The rows below come in pairs that one turn or mirror swaps. Which row does each named row swap with?
j804: [  1  13  -3   1  35   5  -5   7   4   3  -1  14 -19  19  21  38 -14  43
  31 -23   8   3  -1]
j319: [ 13 -20  21  23   1 -11  42   0  18 -12 -13  10  19  15   0  23  -1 -39
 -20  -3  28   8  -4]
j17: [-28  -6  -5  13   7   4 -10 -22  40  -7 -23 -10   1   9   9 -15  18  -9
   3 -31  37  -9 -10]
j767: [  8  14   7  20  -6 -22   8 -21  21 -17 -17  20   8  -6  -8  13   4 -25
 -17  -1  27  46   0]
j932: [ 25   6  17  13  -6 -32   4  15  25  -3  33  37  -6  12   7  14   9 -14
  17 -15  15  38   9]
j139: [ 42   4  -1  17 -14  26  -5  -7  21  -1   3 -15 -23 -26  10   5  14  13
  13  -7  23  33  -5]
j810: [-27   6  27   0   2  -1  22  22  14  10 -44  33  18   9   3   7 -13 -13
   2  -7   0  21   8]
j234: [-26   8 -15 -15   2 -36  -2  12  31  14   2  -7  14 -19  23  -4  18  11
  14 -21  -4  -4  -6]
j245: [  4 -40  44  22  20   7  25   5  18   8 -11   1 -16  32   6  27  21   2
   9   8   3 -17 -20]
j960: [-16  -3  39   3 -16  -2  -8  -7  11   2  -5   7 -14  11   4  15  -9  -5
   8  -2  -6 -48 -18]
j522: [  9  22  24  13 -18 -26   1  -7   3  10 -20   7  18 -16  -8   5   8 -22
   7  27  10  36  10]
j947: [  5   2  38  11   3 -42   5 -20  17   9  12 -17 -11  -8  13   7  16   6
  13  -6   3 -35 -21]
j740: [  2  25  14  22   3   7 -15 -19  11  34 -14  20 -46   4  -4 -11 -14 -15
  18   8 -12  17  -1]
j127: [ 38   0   1  12   0  12  -4  -9  14   2 -27  -3  -2  33  11  -2  13 -51
   0 -12  12  33 -11]
j785: [ 16 -20  32   5  22 -31 -11 -12  -5  14 -22  15 -42  29  11 -10   9  -2
  30  11  -1   2 -20]
j906: [-10 -20  15   6  25 -40 -15  -9  10 -20 -11  15 -44   1  11  -6 -11 -21
  -4  -4   1  10  -9]
j898: [  7   9 -20  -9   3 -20 -10  30   7  22  14   4  -9  -8  14  30 -19  22
   8  10  -9  23 -17]
j111: [ 16 -22   7  11  30  18   7  17  -1  -6 -11  10 -34  29   9  34 -13  33
  -1   4  -3   2 -19]
j882: [-16  34  19   2 -17 -10 -20  -7  19  31  -9  -6  20 -15   6   8  -1   9
  24   1   9   3   9]
j812: [ 33 -15 -24   8   8  14  30   1   5  -2 -46  24 -11  35  21   2   7   2
   7   3  17   8 -12]
j491: [ 64  25  -9  10   3   3   3  -3  14   1 -18   7  -5 -10  16   1 -10  22
  19 -20   1   0   7]
j176: [-34  -9  11   4  10  -9 -13 -13  10   0 -19 -36 -16  -2  13   3   0 -34
  -1   3 -14  -8  -6]
j340: [-12  -2 -17   4  25 -61  24  -3  15  -5 -17  -2  -5  28   6  23   5  15
  13  -2 -11   0 -10]
j465: [-43  -8 -20   4  23  -4  30  -2  15 -11 -38   6  17  26  13  24   3  -2
   9 -13   3  11   2]
j457: [ 10   0   1  16  -3 -20 -16 -24  48   8 -42   9   1 -21   2   0  25 -11
   7 -14  15  33 -15]
j159: [  1  23  14  13 -15  -5  30  20  18  10  13   1  13  35   6  32   5 -15
  29 -25   0   7  15]
j890: [  9  -1   3  -9  19 -28  -4   6  -3 -10 -16  49  12  16  14  38   2  14
  17   3  -7 -15 -13]
j138: [ -2  24  34  10   9   0  45  20  -9 -10 -21  -3  -1  26   1  22   1 -16
  29 -13   6   7  14]
j131: [ 54   4  16   9  -8   5   6   7  13  -3  22  -2   9  27   9  12   1 -36
   9   2  19  28  -4]
j909: [  6  -4  31  30  17 -12  16 -19  -2 -17 -30   3 -37  31  -8   3  -2 -21
   3  16 -12  26  12]
j554: [ -1 -30 -17 -13   3 -11  -5  15  20   4  14 -16 -17   1  23  -7  -9  31
  -9   9   2  12 -24]
j803: [ 53 -17 -22   2  -8 -24   3   6  14   4   1  15  -1  17  13   0   6 -29
  16  -3  33  29  -8]
j738: [ 15  -3  -1  11  24 -22   5   9  18   1  13  49 -22  28  10   8   3  48
  19  -6   0  16   0]
j196: [ -1   7  19   4   0 -15  22  -6   0 -20 -19 -33  -1 -23  17 -11   1 -16
  -2   9  37  -1 -13]
j433: [ 26 -29   7  17  51  16 -12  -3  14   0 -24   3  -3  15  11   4  19  18
 -10   7 -26  17  -6]
j977: [ 17  -5 -12  14   6  -4 -18 -12  19  -8 -18  26 -27 -25   5 -19  -8  -1
 -10   6  24  38   5]
j424: [ 15  23  14  16   4  11  -2  20   4  25 -38  11 -17  -2  -2  14 -20   3
  -7   8  -4  44  14]
j760: [-29  -2  -5   0   8   7  44  10  13  -1  -6 -14 -15  25  22  12  11  36
  10 -11   0 -17  -8]
j57: [ -9  13  18  10 -25  30   5  10  19  24  -7 -20   8 -10   1  -2  -4   1
 -17  12  23  14   4]
j27: [ 13   0  34   4 -23  16  35  16  11   1 -15  19 -21   9   8  -5 -12  24
  10  -2  10  42   1]
j913: [ -8  11  13   2  25 -53  -3 -19   7 -12  15  22 -10  17   8  25  10  27
   7   0 -10  -7 -15]
j649: [ 14 -13  25   7  33 -18   2 -19  11 -14 -13 -24 -47  31  19  -3  -1 -10
  18  -8 -11  -7 -26]
j212: [ -2   2  38  15  16 -26  36  22  20  10   9 -14  19  38   5  22   5  20
   1  -2  25   3 -11]
j821: [  0   2  -3  12  18  29 -23  -8  14   1 -16  -3 -10 -25  11  11   5  -2
   6 -10  24  49   6]
j104: [ 47   8 -18   5  21 -12   4   2   7   6  31 -16   0  27   9  11  -2  -1
  12   2  40  -6 -12]
j682: [ 24 -21  20  26  11   8  22   1  12 -26 -34  12  14  18   5  22  21  22
  -5  -7  16  16  27]
j476: [  3  -2 -50   9  19   0  15   0  16   7  23  23 -14  32  14  15   9 -15
  16  -4 -10  20  -2]
j852: [ -4 -19  -2  18 -23  10  22  -7  48  -9   2   3  13  15   4  15  27 -29
   1 -25  17   0  -9]
j955: [-21 -14  -4   1  22  -2  -4  -2  27  30 -25  29   3  27  -5   7  12  29
  -8  -1 -12  -4 -27]
j12: [-12  17  26   2  -4  12  -3   4  -2   3   3  32  23  28   5  13   1   2
  18  -9  28 -29   1]
j782: [ 36  -6  -3  11 -28  -2  16  -1  27   7   5 -18  -8 -20  13  10  -1 -20
  12  -6  36 -22 -13]
j634: [ 35   1   6   6  -1   1 -29  -9  15  46  -9  -3  -9   5  19 -11  23  26
  17  19   4  -3 -18]
j458: [ 12 -19 -20  10  18 -15  -9   3  10  -1  17  -1  -4 -18   5  20   4 -30
   5  -5 -12 -32   0]
j802: [-19   2  26   8   5  22  18 -10   6  -4   9  22  18   6   5   7   6 -21
  10   9 -31   3  10]
j193: [  3   5 -36  -5  24 -15   9  11  10   0   3  -9 -19   1  30  11  27  31
  16  -8 -20  19   2]
j188: [ 36  -1  -3  12  16  -2  37   0  10  -7 -10  -1  -9  56  12  17   6  21
  11  -6   7 -28  -8]
j757: [ 29  -1   7   9   4 -24 -26  -8  19  -1 -16 -21  -1 -17  12   8   0  39
  -1  -2  13 -22  13]
j261: [  9  23 -21  -8 -27  13   9 -14  14   9 -23  34  10 -22   5 -10  14   1
  12 -10  14   6  -6]
j510: [ 36  -1  18  17  -5  19 -13 -25  13   8 -15 -26  -3  -4   3 -19  23 -13
  -5  25  17   3  -5]
j968: [ 30  10  11 -11  18 -18 -16  -6  -7   8   1  -6 -23  43  26   7  10  -2
  31 -12 -17 -15 -23]
j297: [ -9   1   6  12   5   0  24   6  13   0 -37   8 -34  -8   9   9   7   6
  16  -1 -12  60  -8]
j112: [ 36  11 -18  13  -5 -40  -3  -2  15  -4  43 -17  -4  18   9  14   0   0
  11   1   4   5   6]
j595: [ 17   2  35  38   9   0  25   0  30  15 -18  20 -17   7 -16  17  10 -23
  27 -24 -14   6  12]
j746: [ -7  12 -15  13  -3 -12  10 -15  52  14  -2 -11  -3   5   4   3 -28  -8
   7 -36 -12 -16  -4]
j190: [ 19   0  38  21  32  11  13 -23  -3  -4 -26  -7 -34  25  -2 -14  14 -10
  12  14  21  17  -9]
j227: [ -9   0  -1   4  20 -24 -18  10  22  14   7 -58   6  -4   6   6  10 -19
   0  -2   6  -1  -7]

j234 pairs with j810
j510 pairs with j188
j458 pairs with j595
j193 pairs with j424
j960 pairs with j852
j57 pairs with j760
j968 pairs with j127

